In the data rows, 128 means zero.
Each pair is two rows. How far apart are they, by a hidden measure? 0 means very close, and 30 very far. Two or three weighted sums of its numbers give each row a place; it is the straight-line distance between the places.
[123 125 116 104 107 119 163 149  93 104 102 115 118 121 126 138 135]
[146 160 121 174 183 170 145 113  93 116 115 117 127 124 123 118 118] 10
[120 150 117 212 189 144  81  95  89 103 104 122 119 140 145 122 124]
[121 131 114 110  99  96  81 144 184 146 111 121 118 126 120 132 127] 9
[125 143 137 131 150 161 165 161 133 109 115 125 126 121 126 129 125]
[120 139 126 145 116 159 158 117 106 111 116 122 134 131 131 126 128] 13
[126 124 119 104 109 120 163 145  94 103 104 114 117 129 128 135 139]
[136 138 137 129 120 112 153 167 118 117 124 131 128 137 140 136 150] 8
[120 124 135 130 176 171 132  85  99 101 103 114 115 131 119 127 142]
[122 137 117 125 101 102  88 124 178 184 137 154 142 143 142 128 134] 20
[122 119 116 123 116 157 157 101  99 102 107 112 129 124 126 139 133]
[126 128 112 101 104  94  95 139 183 185 182 130 127 137 121 126 129] 20
[124 131 134 132 131 162 158 113 101 110 116 124 120 122 123 150 157]
[125 121 121 113 109 135 161 170 139 109 110 117 116 125 126 121 122] 20
[121 127 114 132 104 131 163 156 108 114 115 114 123 121 128 118 152]
[119 126 121 102 106  95  80 108 157 186 207 206 136 132 134 120 117] 18
[148 124 153 104 167 170 133  80 108 104 124 115 128 134 135 122 133]
[128 141 148 114 133 154 163 160 129 100 130 133 119 144 136 124 123] 16
[123 121 121 107  99  89  85  85 106 160 207 240 221 154 136 136 122]
[119 122 117 111 101  88  83 103 173 185 131 118 118 126 126 124 123] 10
[123 135 119 135 103 144 164 130  94 115 113 127 123 133 125 127 146]
[142 138 138 191 184 170 155 140 112 101 118 122 121 121 123 121 121] 6
[128 141 132 131 158 163 163 158 131 108 115 123 121 122 124 124 122]
[121 115 133 105 146 164 157 117  92 104 107 112 121 124 124 125 121] 9
[141 125 117 107 104  87  80  88 119 183 207 131 134 120 124 130 130]
[121 115 124 100 100  93 101 165 172 125 112 106 124 125 123 123 126] 8
[140 120 117 108 105  88  80  86 124 187 203 129 134 120 120 120 125]
[127 137 123 138 159 165 161 151 119  98 119 123 118 116 128 124 125] 9
[177 156 135 127 110  95  95  86 143 185 194 123 154 133 142 135 145]
[144 137 115 110 102  91  80  87  95 169 207 185 132 126 120 127 124] 11
[128 118 118 103 102  86  82  99 169 184 143 119 115 125 127 120 125]
[141 136 126 123 105 103  87 129 181 165 104 145 119 148 130 147 133] 24
[121 124 132 118 120 142 161 166 137 108 117 127 116 124 126 120 127]
[129 147 121 173 185 170 143 108  99 114 110 113 122 122 127 125 116] 3
[127 118 117 109 119 147 166 157 114 103 105 113 120 127 125 118 124]
[120 120 122 105 100  91  84 116 181 170 114 131 124 128 120 130 125] 5
[147 135 140 206 187 172 144 115  90 112 123 109 120 125 123 117 133]
[124 123 114 106  99  88  81  89  93 139 208 237 233 205 136 137 127] 23
[126 125 116 106 105  93 123 172 175 142 103 119 114 121 127 121 122]
[127 144 135 142 126 163 156 109 106 107 116 117 133 128 146 131 127] 21
[113 121 121 108  99  93  85 120 182 171 114 129 118 123 117 127 119]
[116 126 139 129 103 123 149 178 170 140 108 131 142 127 126 122 119] 10
[121 125 126 106 145 165 158 121  89 107 102 115 125 123 124 120 129]
[140 125 118 104 101  89  81  90 123 184 208 121 134 123 128 126 123] 10
[139 128 156 114 156 170 137  83 108 101 122 115 131 121 128 119 133]
[122 139 123 100 102  91  81  81  95 114 208 241 187 131 121 121 124] 28
[120 126 132 114 147 157 165 157 124 102 113 119 115 126 124 129 123]
[127 124 115 105 108  96  85 121 167 183 205 198 130 135 136 126 126] 11
[124 130 126 208 186 148  92  88  89  97 109 104 118 119 132 141 136]
[115 119 110 113 103  90  84 122 182 169 114 114 114 126 123 121 118] 16
[120 119 118 121 107 126 164 146  96 113 105 110 112 128 123 145 129]
[131 126 119 108 100  88  83 100 169 186 134 119 118 124 128 124 131] 10
[121 115 121 126 102 136 163 137  91 111 103 109 112 128 124 150 132]
[121 125 110  99 110  97  90 134 178 182 184 134 139 136 120 122 127] 11
[117 123 127 134 121 157 160 120  97 110 110 113 111 129 119 147 148]
[120 126 117 109 101  90  83 100 168 184 140 113 116 126 128 124 128] 19
[121 141 136 158 185 160 104  94  97 103 111 103 123 129 149 139 122]
[142 119 117 106 103  89  80  86 132 184 196 116 128 119 128 123 125] 10
[121 122 123 126 165 169 148 110  94 101 108 109 123 120 120 119 123]
[119 129 119 104 107  94  83 119 165 184 206 194 131 132 137 127 122] 17
[179 134 144 110 116  88 101  85 160 185 165 139 149 149 134 149 132]
[124 126 115 117 100 139 163 121  94 101 102 112 125 123 128 143 136] 28
[123 120 136 127 113 144 164 156 108 111 123 110 113 119 120 126 128]
[128 118 123  98  99  88  81  82  90 100 156 242 237 147 130 123 125] 25
[128 129 146 137 185 167 116  88 101 102 108 113 121 121 142 141 127]
[148 142 111 108 100  91  82  88  99 176 205 161 134 128 129 122 121] 26
[147 145 135 189 186 168 154 137 108 104 125 130 122 130 124 124 121]
[123 123 113 115 115 109 155 163 112 112 103 108 114 130 123 131 125] 4
[123 119 121 124 106 142 165 143  93 111 104 109 121 130 127 121 145]
[118 126 122  96  99  92 106 167 167 112 111 110 121 126 121 122 125] 9
[120 123 137 103 166 170 126  82  99  99 105 110 121 126 123 133 127]
[118 139 125 136 109 125 158 166 115 116 122 120 130 124 123 123 140] 23
[149 155 118 189 189 171 143 112  96 117 121 116 130 130 119 121 123]
[120 120 115 108 101  93  80 146 180 143 109 114 113 132 125 120 126] 8
[121 120 113 104 108  87 107 156 182 180 154 112 134 126 116 128 130]
[128 130 125 106 101  89  80  81  91 100 184 236 224 116 126 124 128] 23
[125 122 123 114 108 132 159 165 132 101 115 117 118 130 124 124 122]
[116 120 119 129 111 152 162 121  96 109 105 106 112 137 129 139 126] 9
[126 134 123 134 113 151 161 130  96 116 107 121 114 122 122 146 162]
[120 114 113 101 103  97  80 116 167 183 209 167 127 143 127 122 116] 15
[121 130 130 110 141 157 163 158 123 102 116 121 116 123 125 129 122]
[147 120 202 239 186 156 116  81 103 112 106 111 118 125 121 129 123] 18
[119 125 140 115 150 160 160 138 102 108 114 104 114 128 129 124 130]
[119 124 125 100 107 117 161 147  93 100 106 115 113 122 131 138 125] 11
[120 134 129 104  97  89  79  83  97 107 198 240 205 125 127 124 130]
[141 146 132 128 110 102  94 108 174 184 150 143 148 146 142 139 151] 23
[123 126 124 157 173 166 158 142 110  99 113 114 119 124 127 133 120]
[125 119 117 111 104  89  83 112 177 176 117 118 116 136 122 117 122] 11
[121 121 116 117 117 101 142 178 141 104 125 107 128 126 126 119 140]
[123 119 120 106 101  87  87  90 161 184 148 123 117 121 120 129 125] 8
[121 112 118 111 103  91  85 118 180 173 124 127 117 128 125 124 119]
[145 152 127 209 186 163 116  83 107 105 109 121 112 123 120 125 144] 6
[117 130 139 115 127 149 164 164 125  98 123 115 115 123 119 125 127]
[132 132 139 124 135 164 155 106 104 105 109 114 123 125 126 153 161] 20
[154 132 172 233 188 159 122  89 103 114 108 111 116 122 126 131 124]
[124 122 115  98 109  96  84 130 173 182 192 145 132 144 127 121 121] 12
[124 121 114 106 111  87 103 150 179 184 174 125 129 137 123 120 128]
[125 124 113 106 109  92 100 151 179 181 167 115 135 131 119 123 123] 4
[127 122 130 126 103 122 147 177 168 141 110 125 131 120 119 124 123]
[118 128 121 104 101 134 165 127  92  96 107 119 118 120 124 133 125] 4
[114 123 118 101 104  95  81 106 158 184 209 206 142 136 135 123 117]
[118 126 116 106  99  95  82 136 181 159 107 127 114 127 123 121 122] 10
[131 142 131 135 131 162 154 103 109 107 124 118 139 125 144 135 119]
[142 128 122 107 101  90  79  91 119 184 209 135 139 128 124 124 129] 22
[139 126 151 210 186 169 147 120  97 109 117 115 116 120 118 117 125]
[129 120 125 102 100  87  81  79  91 103 154 239 239 143 129 119 125] 22
[136 128 147 113 151 168 145  92 107 103 113 110 121 119 126 151 154]
[119 126 119 113 102 125 162 152 100 107 101 111 118 129 128 127 139] 25
[119 127 121 101 105 111 158 149  97 102 106 119 114 121 120 133 124]
[130 136 117 101 104  91  81  85  94 139 204 238 131 141 120 128 115] 19
[122 129 115 107 101 132 166 131  93 101 105 115 119 118 132 147 124]
[122 121 114 125 105 151 160 111  96 100 107 113 126 115 129 143 131] 13
[126 117 113 100 115  87 128 177 154 102 123 110 122 126 130 128 135]
[121 119 113 107 104  86  84  97 167 186 146 117 116 125 124 125 121] 12
[142 117 152 106 164 170 130  84 107 101 120 120 135 128 137 121 127]
[166 118 142 103 117  91  98  88 161 183 166 138 149 140 142 144 139] 20
[126 136 130 130 116 120 160 162 109 117 114 125 130 134 138 130 122]
[117 127 120 106 100  91  84  94 143 185 206 225 144 136 129 121 121] 3
[119 132 122 134 111 155 159 110 106 107 108 117 123 123 139 158 137]
[122 117 114 106 104  94 104 169 164 109 110 110 120 118 113 119 132] 20
[131 116 119 101 102  88  86  93 166 186 141 127 115 123 126 130 119]
[173 154 131 118 113  95  95  89 143 186 189 112 159 134 145 142 143] 4
[116 122 118 106 100  92  87 152 181 131 113 113 123 127 124 122 125]
[128 122 115 113 103 132 165 159 114 101 109 107 124 132 121 125 124] 4
[124 125 139 121 113 133 157 174 148 117 116 128 126 120 124 127 120]
[125 129 130 133 107 137 160 166 129 102 127 117 120 127 122 129 131] 5
[113 124 126 123  98 116 145 175 172 144 114 134 132 117 119 122 117]
[124 134 121 135 114 103 136 172 175 145 102 147 135 128 141 123 130] 11
[131 116 111 102 112  93 119 174 162 111 120 115 124 128 124 128 132]
[130 123 119 107 102  89  84  98 168 186 142 116 119 124 132 124 124] 15
[135 132 115  99  97  90  81  80  95 129 207 242 161 141 127 123 127]
[122 120 118 117  98 135 161 147 100 109 102 110 118 125 134 121 139] 22
[136 152 121 169 186 171 141 109  96 116 110 111 123 122 123 129 120]
[117 134 113 148 168 167 159 142 111 102 111 113 116 123 124 129 119] 4
[119 149 119 208 188 140  81  92  89  98 105 117 117 143 139 125 123]
[127 120 119 119 111 137 163 163 126  97 111 113 113 129 127 121 123] 15
[130 123 137 186 186 171 154 130 102 103 115 111 119 123 128 126 120]
[117 132 132 107 146 156 163 157 125 105 119 122 115 123 126 124 124] 10
[124 125 131 119 116 141 162 164 134 106 117 120 114 125 128 125 129]
[117 117 134 116 160 169 142  93  99 105 104 114 118 131 126 129 139] 15
[130 130 113 133 115  99 134 171 176 145 107 141 132 129 136 122 126]
[117 121 133 105 147 167 150 108  96 105 104 111 117 129 123 122 126] 24
[122 138 133 141 171 169 152 118  87 109 111 107 119 127 125 125 124]
[126 143 126 184 186 155  94  96  95 102 105 113 122 137 138 130 122] 13
[200 122 155 106 120  89 101  81 147 182 196 114 158 123 156 129 155]
[150 148 124 170 180 168 157 148 119  98 126 136 123 130 127 126 118] 12
[119 119 122 108 100  90  83  86 128 185 207 241 162 128 130 124 124]
[125 118 115 103 105  99  82 109 160 183 206 192 118 144 143 119 124] 12
[123 115 135 132 105 135 159 170 135 100 122 120 119 124 127 124 129]
[153 115 184 230 185 163 122  96  99 114 113 119 130 124 120 125 125] 14
[119 127 143 130 182 168 108  88  95 103 105 112 126 127 129 137 123]
[121 130 122 106 100  93  86 124 182 172 120 130 112 119 122 126 118] 20
[132 152 127 177 188 167 130  87 104 109 104 126 120 126 121 124 138]
[126 123 118 108 101  86  85 115 180 168 112 115 120 122 122 123 116] 9
[120 125 119 103 101  96  99 161 174 123 125 124 115 126 129 127 129]
[123 112 142 110 171 171 120  89 102 101 107 112 125 123 128 136 128] 22
[128 125 113 104 107  94  91 133 174 182 204 167 116 136 127 124 122]
[137 118 112 104 113  98 145 171 120 110 110 109 116 125 126 133 125] 11
[119 123 117 111 101 140 162 121  92  99 109 107 113 122 130 134 125]
[125 123 121 107 106  89  99 150 182 182 156 113 131 122 121 129 121] 9
[140 124 153 114 160 170 135  80 108 101 123 109 141 128 144 132 121]
[133 125 148 118 154 171 139  83 109 101 120 113 124 126 118 138 140] 11
[123 134 127 171 176 167 157 139 114  98 110 106 118 122 127 128 123]
[119 147 125 191 186 148  87  94  97 102 101 109 122 132 143 123 122] 9
[122 132 131 112 143 156 164 157 125 104 114 114 115 124 128 120 119]
[123 121 117 110 100  93  93 162 174 120 110 110 123 126 124 126 131] 18
[141 121 163 107 165 169 131  85 109 102 123 106 133 127 137 129 130]
[125 122 120 102 103  94 143 168 115 103 103 116 118 123 126 127 121] 29
[120 125 114 133 104 132 162 150 102 117 112 118 119 123 126 126 163]
[112 131 117 186 187 158 104  88  93 100 107 107 123 120 130 145 136] 6
[137 146 128 151 179 173 148 112  94 115 113 113 121 117 125 129 122]
[124 124 138 120 101 124 147 175 165 138 108 136 134 126 125 123 121] 10
[118 124 116 109 100  97  79 143 180 150 104 120 118 130 119 124 117]
[137 117 120 108 101  87  84  83 147 184 173 119 120 122 131 125 125] 6
[120 118 119 110  99  92  79 127 181 162 106 117 117 131 122 121 119]
[123 121 117 103 100  92  93 160 170 119 106 104 127 125 122 124 135] 5
[154 121 179 233 185 158 116  82 101 109 107 113 117 122 125 129 118]
[120 149 156 104 144 158 162 153 118 109 136 131 124 146 129 124 135] 24
[121 118 123 112  98  87  84  85 108 161 210 236 234 149 130 131 117]
[139 135 139 189 185 171 155 133 107 102 118 124 118 123 122 121 125] 17
[120 115 128 122 134 165 145  94 102 101 103 110 125 125 119 136 130]
[138 123 141 140 105 129 160 172 143 110 128 132 116 135 130 127 120] 22
[123 126 113 110 106 117 159 161 104 109 104 116 114 127 121 128 143]
[118 141 112 141 104 149 164 123 101 114 114 122 130 134 132 121 139] 22
[122 120 117 103 107  99 134 175 163 129 107 112 117 123 129 123 117]
[117 129 118 132  97 147 165 130  98 116 110 118 121 125 133 154 159] 22
[113 122 120 111  98  86  82  82 112 167 207 237 195 133 128 123 122]
[134 142 116 101 100  92  79  83  99 125 210 245 156 137 117 130 130] 22
[117 126 140 118 131 152 162 158 124  97 117 121 116 119 120 124 134]
[116 124 135 112 125 146 165 163 130 103 124 121 115 120 126 121 132] 3
[122 118 129 118 113 137 160 169 138 103 118 123 117 127 126 125 124]
[116 126 116 126 106 130 166 145  93 112 104 108 116 133 120 145 130] 8
[114 131 117 133 107 131 161 156 108 115 118 113 122 122 131 125 150]
[119 128 127 163 187 161 106  89  92  97 115 107 119 126 132 142 134] 19
[124 131 113 162 172 169 159 142 113 102 112 112 111 123 129 128 118]
[122 133 135 118 147 158 165 156 126 103 115 122 123 127 130 124 123] 5
[118 122 134 121 104 126 151 178 163 133  98 134 131 123 126 128 123]
[126 121 115 106 112  96 113 174 163 114 122 121 124 125 128 127 126] 13
[122 119 119 113 117  97 138 175 145  99 124 107 119 128 126 125 132]
[117 130 119 100 101 100  89 153 183 137 116 125 112 127 127 129 124] 7
[119 124 133 116 128 147 163 160 124  99 116 119 114 121 124 125 130]
[124 116 119 104 106  99 105 165 174 125 119 117 112 126 122 133 123] 13
[128 124 115 107 103  89  87 103 172 187 137 123 113 132 125 124 122]
[128 140 120 156 172 170 158 143 116  99 114 115 119 121 124 122 120] 8
[136 121 136 141 104 131 159 171 140 106 127 132 118 140 131 124 122]
[117 121 112 101 109  98  80 113 163 185 209 173 116 143 130 124 117] 12
[123 125 115 101 113  88 132 179 147  98 120 104 117 122 130 118 132]
[120 118 124 120 157 167 155 123  91 106 103 110 124 129 117 123 123] 18
[171 131 144 111 116  92  98  96 166 181 165 129 150 138 143 133 149]
[120 124 137 121 115 140 161 168 135 106 117 120 118 127 123 121 131] 14
[136 145 120 161 172 168 162 146 118  97 121 124 117 126 128 120 120]
[127 144 125 132 105 138 167 134  97 120 111 127 121 133 121 133 142] 4
[128 123 119 103 100  92 113 174 156 104 105 111 124 125 125 122 131]
[120 145 140 133 166 171 153 117  93 118 111 113 121 120 124 126 122] 22
[123 141 144 115 140 151 163 168 143 117 116 135 134 127 121 121 119]
[122 123 144 122 177 168 113  89  96  97 103 110 123 130 130 129 123] 19
[126 132 124 132 114 105 136 176 171 144 101 141 137 126 141 126 125]
[121 121 119 104 102  90 124 175 144 100 107 107 117 123 125 118 134] 10
[124 122 130 128 111 140 164 160 121 112 119 112 123 124 126 132 126]
[136 132 152 203 185 169 149 127 101 106 120 114 114 125 127 129 121] 8
[119 147 140 139 172 171 147 111  98 115 109 125 121 121 117 123 134]
[139 149 138 137 150 160 163 161 137 112 116 135 134 116 128 126 117] 10
[144 124 119 103 103  90  82  83 140 186 183 109 121 121 130 125 123]
[115 122 119 105 106 121 164 137  89 102 104 114 116 127 124 136 123] 3
[125 124 117 114 102  91  82 118 181 173 119 119 117 129 126 124 119]
[185 118 149 103 120  91  97  81 152 183 191 107 164 126 151 122 158] 10
[125 135 123 146 168 167 159 141 110 103 110 115 119 125 129 129 122]
[118 121 122 108  99  88  82  78 120 175 207 239 178 123 132 125 125] 15
[126 125 116  97 107  88 113 164 184 164 123 113 127 122 124 128 128]
[149 144 138 204 189 167 137 104 100 114 114 115 121 123 123 123 119] 1
[119 124 116 110  99  87  82 110 178 181 132 123 115 127 124 118 121]
[120 125 135 115 123 144 165 165 134 103 117 120 114 121 127 123 124] 9
[128 133 137 124 162 167 158 131  95 111 112 109 113 133 119 124 124]
[118 122 114 131  99 143 162 124  96 111 109 108 120 129 135 153 134] 14
[133 129 122 130 112 106 139 173 169 143 104 141 134 123 133 119 123]
[131 127 145 125 119 144 162 165 134 100 128 132 121 133 120 120 120] 12
[128 122 135 134 107 136 162 164 125 104 124 113 122 125 118 132 124]
[123 122 108 113 100  86  82 111 174 183 133 121 117 127 129 124 118] 6
[124 119 123 105 113  98 149 174 127 109 118 106 117 125 128 128 134]
[124 127 122 136 115 154 163 123  94 113 104 116 114 133 121 138 132] 12
[123 130 116 201 187 150  93  91  89  98 108 114 118 121 128 142 134]
[125 127 120 119 102 124 158 175 147 113 112 119 111 124 127 117 123] 22
[151 120 194 235 187 157 114  83 106 111 103 114 121 119 122 130 118]
[124 130 140 158 184 162 100  93  97 102 106 115 127 129 132 122 124] 9
[115 140 130 222 186 142  89  89  88  99 108 112 121 125 136 146 130]
[118 121 126 110  98  93 103 169 169 120 110 108 122 126 123 120 128] 8
[139 121 118 108 103  88  82  85 135 182 189 114 129 122 131 120 122]
[124 116 111 116 111  97 124 165 180 166 134 117 132 125 123 130 123] 4
[147 120 167 224 186 167 139 114  92 108 112 112 112 131 129 119 123]
[138 135 123 175 179 168 158 140 114 101 121 128 118 119 122 130 117] 10
[123 125 114 105 107  88  84  97 166 185 146 117 119 125 128 121 127]
[127 135 122 130 114 101 134 173 175 146 104 145 139 127 130 123 131] 10
[123 116 124 118 130 165 155 105  96 101 102 117 119 122 119 135 139]
[120 137 138 169 188 160 100  92  96 100 102 112 122 131 144 119 123] 13
[136 146 114 173 185 171 143 107  97 114 115 115 122 124 123 127 125]
[125 115 118 114 105 133 160 159 120 103 107 111 126 130 127 121 121] 8
[119 131 136 122 109 130 155 176 163 140 111 139 140 125 128 118 118]
[124 126 114 106 104  99  81 109 161 185 207 187 119 141 139 116 121] 18
[180 136 144 114 116  91  98  81 150 184 183 123 151 146 146 139 141]
[127 133 146 139 186 165 114  89  98 100 105 109 129 124 146 141 123] 17
[122 118 120 105  98  93  97 159 179 134 109 117 114 126 118 121 121]
[147 129 140 115 120  99 145 172 131 113 130 116 135 136 144 137 155] 14
[121 131 128 173 180 169 154 130 102  99 109 112 118 120 129 124 121]
[130 134 135 159 186 161 100  94  95 101 105 108 125 122 145 139 124] 12
[134 119 121 105 100  87  88  96 169 186 127 130 121 131 118 128 118]
[129 127 124 102 103  90  85 120 182 156 105 112 117 128 121 118 126] 5
[136 131 136 115 112  96  97 104 175 186 150 140 142 144 139 139 130]
[122 121 131 111 147 165 158 127  93 102 106 109 119 120 123 126 121] 12
[123 136 122 135 105 139 163 134  93 117 109 124 123 127 122 148 157]
[132 117 142 136 111 136 159 170 141 104 124 132 115 135 128 117 122] 11
[117 121 119 106 100  92  86 109 176 177 120 131 114 120 119 132 119]
[125 122 116 101 101  86  87 104 174 183 132 122 117 127 127 120 127] 3
[125 129 116 106 107  90 103 151 182 178 148 108 132 123 121 131 124]
[143 127 115 109 103  88  81  88 114 186 209 147 135 124 123 125 129] 8
[126 132 143 150 186 162 103  88  95 100 104 110 121 135 125 125 125]
[119 127 113 130 105 127 161 158 107 118 115 116 118 120 122 125 152] 13
[146 121 198 235 189 159 121  87 102 113 107 116 119 121 128 124 125]
[130 128 144 125 140 165 149 104 106 108 115 116 121 122 128 155 162] 23
[121 149 142 141 178 171 143 107 101 115 107 124 126 119 118 121 135]
[121 125 114 105 105  94  91 134 178 185 190 149 127 136 124 120 127] 11
[119 120 123 109 102  91  85  83 110 164 204 243 213 144 133 132 124]
[148 144 138 202 188 169 136 104  95 116 114 112 130 128 117 125 129] 13
[122 128 129 106 107 102 147 169 118 107  98 111 127 124 128 126 136]
[125 121 119 106 137 161 159 128  93 105 104 104 117 125 124 123 122] 15
[119 128 116 100 100  95  84 126 182 164 108 129 116 134 125 134 119]
[124 119 121 102 102  86  86  84 107 158 211 235 232 154 134 137 117] 14
[135 136 197 230 189 165 131 102  92 107 113 107 109 124 130 116 122]
[152 151 133 202 186 168 141 110  95 119 115 111 133 131 122 124 120] 6
[133 118 145 129 113 140 161 169 140 105 124 133 117 134 131 125 119]
[117 128 117 107 104 143 162 118  93 100 106 113 111 120 129 134 120] 12
[127 119 118 103 102  88 123 178 143  99 106 103 121 123 125 123 129]
[116 126 123 122 115 108 150 172 132 107 126 111 127 119 123 119 130] 13
[150 137 158 222 190 164 126  95 104 115 105 110 121 123 126 126 127]
[136 148 137 127 107 100  94 110 176 182 146 142 143 151 144 137 146] 8
[126 149 118 127 100 105  84 148 182 143 120 143 136 146 137 139 142]
[116 131 136 124 149 158 164 155 120  98 118 117 115 119 127 122 126] 18
[119 120 128 111 150 167 155 116  90 103 100 109 118 123 127 120 119]
[118 126 138 102 138 159 165 148 115 104 119 113 117 128 130 125 124] 5
[142 134 141 114 119  98 119 172 162 111 131 117 147 123 151 129 161]
[129 133 130 168 179 167 157 138 110  99 113 118 112 120 130 130 118] 10
[125 117 116 118 109  97 125 171 181 163 131 119 132 125 119 130 129]
[118 125 121 101 104  95  81 104 157 182 208 207 134 139 129 119 124] 10
[148 118 186 231 185 159 114  81 103 108 107 111 124 127 126 132 124]
[122 125 110 120 109 151 161 122  92 105 102 111 114 127 121 135 145] 10
